Each row has a name. Each piece below is followed by the name of the row it came from, unless a question asks for something else. Each question is about the rows just above it.

Z818: [ 39   7  40 -51  48]
Z835: [ 15  16 -28  44  76]
Z890: [ 48   7 -50  40  39]
Put [-50  40  39  48   7] back in order: which row is it?
Z890
Shuffled Z835 with one entry gone: [ 44 -28  76  16], missing
[15]

Z575: [-24   3   2  11  -1  27   5  -2 -11  11  29  -6 -35   1  -4   2  -7   5
  35  25  27  -6   1  26 -51]
Z598: [ 11 -24  -6   5  -1   2  26 -16 -11   3 -51  11  27  -4  30 -35  25  35
  -7  28   5   1   3  -6   1]
Z217: [-17 -41  56  -5  34  61  17   0  -4 -32  10   0 -31  23 -54  21  -4  51
 -32 -23   2  -5 -39  17  -1]
Z338: [ -7  38   8  -5 -73  42 -36  27   4 -29  53 -28  25  22   0  -6   0 -18
   5 -14   0  10 -12  -9   1]
Z389: [-11  -6 -30 -82 -38  53  31 -95   7 -70 -55 -40 -39 -66  19 -64 -10  33
  26  36  -3  24  23 -43  -5]
Z549: [ -6  16 -36   0   1  13  13 -21  -4  -9  29 -12 -27 -61 -22   2 -19  31
  -2  -5  -4  15 -15  19   2]
Z236: [ 11 -57  66   2  75  16  36 -12  24  20  -7  -5  40  28 -10  -1   4  72
  19  20   0  56  45  34  -3]
Z614: [-16   5  -1   2  11 -11 -51 -24  27  35  -7  -6  25  27   3   2  26  -6
  -4  11   1  30 -35   5   1]
Z555: [-12  54  14  -9 -62 -21 -23  52 -12  24  16 -21 -20  13 -16 -10 -14 -53
 -33  -6  -4  15 -38  -2 -11]
Z551: [ -7  38   8  -5 -73  42 -36  27   4 -29  53 -28  25  22   0  -6   0  41
  35  22  -5  14 -17 -11  -2]
[-73 -36 -29 -28 -17 -11  -7  -6  -5  -5  -2   0   0   4   8  14  22  22
  25  27  35  38  41  42  53] is which row reordered?
Z551
[  1  11 -24  -6   5  -1   2  26 -16 -11   3 -51  11  27  -4  30 -35  25
  35  -7  28   5   1   3  -6] is which row reordered?
Z598
Which row holds these entries in another order? [  1  11 -35 -24  -6   5  29  -6   5 -51  -4 -11   2  27  25  27  35   3
  11   1  -7   2  -2  26  -1]
Z575
Z551 without one entry, shuffled: [ -2  41  35   4  -5 -28   0 -36 -11  53 -29  22  -5  -6  27 -17  22 -73
  25  14  -7   0   8  38]. Gone:
[42]
[  1   1 -35 -16  27  -7   2  11  -4   5  -6  25  30  35 -24   5  11 -11
   3  27  -1   2 -51  -6  26] is which row reordered?
Z614
Which row holds these entries in another order? [ -2 -11 -17  14  -5  22  35  41   0  -6   0  22  25 -28  53 -29   4  27
 -36  42 -73  -5   8  38  -7]
Z551
Shuffled Z575 with one entry gone: [ -7 -51  -2   3   2  11   2  27 -11   1 -35   5  35  -6  11  29  -4  27
   5  -6 -24  25   1  26], missing
[-1]

Z310: [ 29 -28   7  -2]
Z58: [-21 -12 -13  12]
Z100: [  9 -29 -16 -26]
Z244: [ 6 32 33 31]
Z375: [15 40 77 -6]
Shuffled Z244 with one entry gone: [32  6 31], missing
[33]
Z58 without one entry, shuffled: [-13  12 -21]. Gone:
[-12]
Z244 without one entry, shuffled: [33 31  6]. Gone:
[32]
Shuffled Z100 with one entry gone: [-29 -26 -16], missing
[9]
Which entry of Z310 is missing from [  7  -2 -28]?
[29]

Z814: [ 35  34   5   2 -44 -23  66  15 -45  -6]
Z977: [-52 -11  -1  -5   3  33  14  48 -18 -16]
Z553: [-54  41 -16  -4  20  72 -10  12 -39 -17]
Z154: [-43 -44   5  16 -19  -6  34 -42   2 -23]
Z704: [-44 -28   2 -12  -2  18  15  55 -13 -13]
Z155: [-28 -38   3 -26 -11   5   6  56  -8  -9]
Z936: [-66  18  -1  10  11  78  12  11 -17 -10]
Z9: [-54 -13  19  16   4  61  31  -4  13   8]
Put [ 16 -23 -43  -6   2 -19   5 -42 -44  34] back in order: which row is it?
Z154
Which entry of Z814 is missing from [ -6  35  15   2  66 -23   5 -45  34]?
[-44]
Which entry of Z155 is missing from [-28 -11   3   6  -9   5 -38 -26  56]?
[-8]
Put [ -9  -8  56   6   5 -11 -26   3 -38 -28] back in order: which row is it?
Z155
Which row holds these entries in another order? [-17 -16  20 -10  41 -39  12  72  -4 -54]
Z553
Z154 without one entry, shuffled: [-44 -42  -6   2  34 -23  16   5 -19]. Gone:
[-43]
Which entry of Z814 is missing from [  5  35   2 -45  15 -44 -23  66  -6]?
[34]

